Each named turn below is shown by a few rows before and after it. Which turns, in which order, take the first row of each later pair to the second? The first pair is answered.
P:
193	-52	47	-148	-69	8	208	-170	-177	-116	-306 -> 177	43	17	-147	-168	-243	-23	192	152	5	-280
-35	17	10	61	149	-35	1	-65	38	-91	-47 -> 21	36	-50	19	89	-16	75	-111	24	-14	-110
-21	20	-25	-13	-14	4	59	-131	-150	-6	46 -> 18	84	-90	-49	-96	-97	14	-1	-19	104	-1
-431	310	74	-82	47	-104	-160	-230	52	163	126 -> -417	291	59	-93	57	-31	-66	-340	-54	153	98
V:
379	-99	-310	-270	-505	189	262	300	88	329	-37 -> 583	-205	-380	7	-258	355	261	203	163	-120	-187
82	99	-98	-82	-109	-2	-22	128	146	209	-108 -> 172	78	-145	-37	-93	90	77	31	92	128	-186
75	-8	-245	148	230	-61	-43	-193	124	-28	-275 -> -84	26	-160	120	205	-222	-213	9	254	51	-153
Q:
26	33	-80	22	-126	-157	-96	210	404	120	114 -> 65	1	-78	70	-107	-133	-99	228	411	52	103
-87	75	-222	-37	167	-342	-463	229	549	12	-101 -> 25	-290	-64	95	0	-138	-342	606	312	-190	204
225	528	-378	-341	-183	-569	-86	34	258	167	-240 -> 609	40	-304	138	-115	-235	-35	428	223	-561	-100
1	83	-280	-106	4	265	117	-248	-255	13	-53 -> 56	8	-280	-25	29	323	125	-196	-260	-114	-34
R:
197	108	-300	-47	-154	-95	251	-59	33	134	-163 -> 153	17	-210	52	43	54	294	-288	-127	-107	-125
-98	-32	156	0	-40	-168	-172	295	160	18	169 -> 27	-193	157	28	-153	20	28	300	-58	-52	221
276	-40	-114	119	-90	-37	121	182	71	-189	-71 -> 177	-24	-49	181	112	-29	60	11	54	-344	-72
Now pairs of rows:
(two turns a pair)
242	10	-260	62	-320	-46	167	117	49	3	-91 -> -45	184	-149	153	110	-201	-131	-183	227	-176	-148
R R
-184	25	238	-114	201	134	-18	-193	-246	-111	-101 -> 70	154	-35	-234	-81	102	115	-107	-127	186	-328
Q P
-117	-1	153	2	119	-68	85	-27	-5	42	69 -> -92	55	112	-56	69	-106	95	-30	38	137	27
V R
101	57	57	19	-83	-85	-248	4	-48	362	244 -> 276	-110	58	242	-13	39	-245	121	-18	54	252
Q Q
174	-81	-82	149	-100	-48	5	258	185	-96	-81 -> -89	-97	132	82	-73	-127	-100	298	88	-22	155
P V
-321	1	230	-28	140	-173	-214	-4	140	77	246 -> 119	-138	-28	-133	-238	166	311	-48	-200	231	91
R V
10	-69	128	41	214	183	85	-310	-241	-247	38 -> 129	50	-41	-99	55	181	228	-375	-250	-14	-127
V P
-189	265	139	-190	-107	-149	64	-341	-55	163	-99 -> -92	116	159	-150	-172	28	239	-368	-258	76	-52
R R
0	234	-122	123	259	-197	-261	-129	398	-90	-303 -> 246	-316	27	156	-121	322	261	69	-302	-235	66
Q P
84	-140	-76	14	-229	202	43	9	-235	-213	74 -> 2	-78	-52	78	-8	178	-61	-174	-183	-338	11
P R
432	-165	187	32	-105	4	73	59	53	-116	-94 -> 265	-106	266	-98	-220	-139	-14	193	76	129	29
V V
39	73	132	-85	140	-133	-77	-154	38	3	123 -> 111	62	78	-66	142	-63	-14	-223	9	-54	43
P V
-292	52	65	-161	30	-43	37	-766	-100	315	38 -> 73	90	-238	-89	-52	28	158	-753	72	276	-271
P V
-150	12	218	187	118	-199	-391	-11	252	-276	28 -> -203	-63	262	-187	-334	-67	-11	-15	-244	239	243
Q V
262	22	-144	-65	-41	14	-12	174	-74	17	-185 -> 221	78	-151	-124	-45	-22	-10	129	-65	96	-198
Q Q
-207	-125	201	-17	-64	-42	-234	-14	75	-161	292 -> -64	-57	47	-170	-353	-80	-109	123	89	155	208
Q R
-140	-27	83	59	127	8	-97	-195	-53	-232	26 -> 3	134	-131	-87	-37	-18	27	-269	-5	44	-174
P R
526	29	-361	-5	-275	153	385	130	24	186	-268 -> 299	29	-141	164	-102	-186	-124	617	474	3	-40
V V
93	-128	24	-11	-130	-38	42	8	-109	-179	-44 -> -57	-107	117	-52	-93	-100	-41	15	-125	-139	50
R Q
35	5	-36	-117	-88	5	-54	-56	-9	76	-30 -> 4	-11	-7	-115	-80	5	-64	-52	-46	74	6
P V
-49	-272	227	94	99	135	18	42	-230	-266	235 -> -161	-206	261	-94	-66	62	51	81	-304	37	303
V V
-166	291	-60	-160	-35	-237	-138	246	295	366	30 -> 288	-221	-69	174	-48	364	297	204	-162	-233	65
R V
-123	-42	103	0	-104	-120	-92	330	128	110	182 -> -32	-216	137	31	-137	122	140	195	-174	-18	220
R V
-84	-75	-45	-172	-261	-191	78	215	-244	327	114 -> 115	0	-265	-101	-71	2	247	-239	-288	161	-229
V Q
-114	119	195	-42	-125	-21	-144	124	-143	334	140 -> 132	-90	162	261	13	139	-154	250	-68	-138	107
Q Q
-26	0	-12	34	180	63	-191	10	16	-20	29 -> 28	-62	-37	-36	65	169	-19	-46	-165	85	49
Q P
267	-84	-229	-226	-210	280	325	-302	-490	269	110 -> 95	-232	37	166	338	313	17	-392	-388	-400	238
R Q
226	-235	5	145	53	236	217	144	-160	-185	-71 -> 172	-117	-46	60	134	248	272	-140	-226	-102	-196
Q V
90	37	105	-158	-26	-45	252	70	-240	67	161 -> -66	220	114	-169	114	-247	32	32	14	109	95
R R
9	224	178	109	117	-184	-37	140	141	-85	-43 -> 151	254	28	2	19	-36	216	-101	-46	31	-203
P P
197	-190	-71	-108	-336	151	196	143	-1	45	-26 -> -1	-289	165	103	-5	161	-24	105	9	-331	144
P R
284	36	-177	254	69	-45	-146	228	394	-233	-201 -> 309	-274	-29	101	-265	255	248	282	-192	-81	104
V R
-148	184	-259	-285	39	-197	143	-254	-186	475	43 -> 9	10	-191	242	421	-264	-261	109	318	-264	49
P Q
-232	127	153	-194	-28	55	68	-289	-246	82	112 -> 105	251	-188	-189	-181	6	126	-166	47	200	-206
V P
251	86	-236	-99	-305	-39	73	258	52	271	18 -> 323	169	-329	31	-90	-47	-15	108	230	90	-191
Q V
111	139	-227	-41	-293	16	-20	233	118	330	38 -> -187	178	-28	148	306	62	-219	-296	71	-127	19
R R
-260	295	179	-249	309	-135	-71	-210	-51	234	-11 -> -248	316	162	-270	285	-167	-73	-176	-22	278	-30
P P
15	-90	121	279	281	186	-2	-146	-38	-457	31 -> -322	100	223	-211	-131	-87	15	17	-174	311	269
V V
-243	-131	173	-62	271	75	-12	38	-132	-96	205 -> -165	82	-48	-251	173	48	129	-219	-123	201	-61
Q P
-105	18	-47	-155	-69	68	-72	-513	-51	-26	225 -> -160	71	-16	-134	-105	-164	-325	-171	259	21	292
P P
56	82	-63	352	325	-322	-368	198	463	-443	-49 -> 460	226	-497	39	-23	-27	259	-310	103	4	-497
P P
-64	-156	213	21	-51	-134	-90	319	83	-26	277 -> -35	-255	236	80	98	94	62	14	-161	-217	240
P V
121	-201	-7	68	-152	-89	-3	-47	-80	18	-19 -> 60	-141	-8	29	-85	-94	-8	-214	-120	52	-54
Q R
-15	230	-102	-66	135	33	-11	-299	47	201	-266 -> -53	-57	108	-139	-181	141	137	56	-275	294	119
Q Q
21	-32	-24	-44	-48	239	233	-214	-226	51	-74 -> -113	201	-53	-55	152	18	-26	-309	64	73	-211
Q R
-44	-105	84	164	-113	18	-234	289	424	-113	197 -> 139	-85	-117	-100	-350	320	294	-165	-59	199	2
V V
125	14	65	-144	-110	-130	188	-21	-359	374	71 -> -94	-104	325	27	125	-181	-48	91	-304	69	304
P P
263	-278	-191	141	-123	211	191	225	-114	-111	85 -> 192	-287	-121	182	-69	125	44	357	-10	-177	170
P P
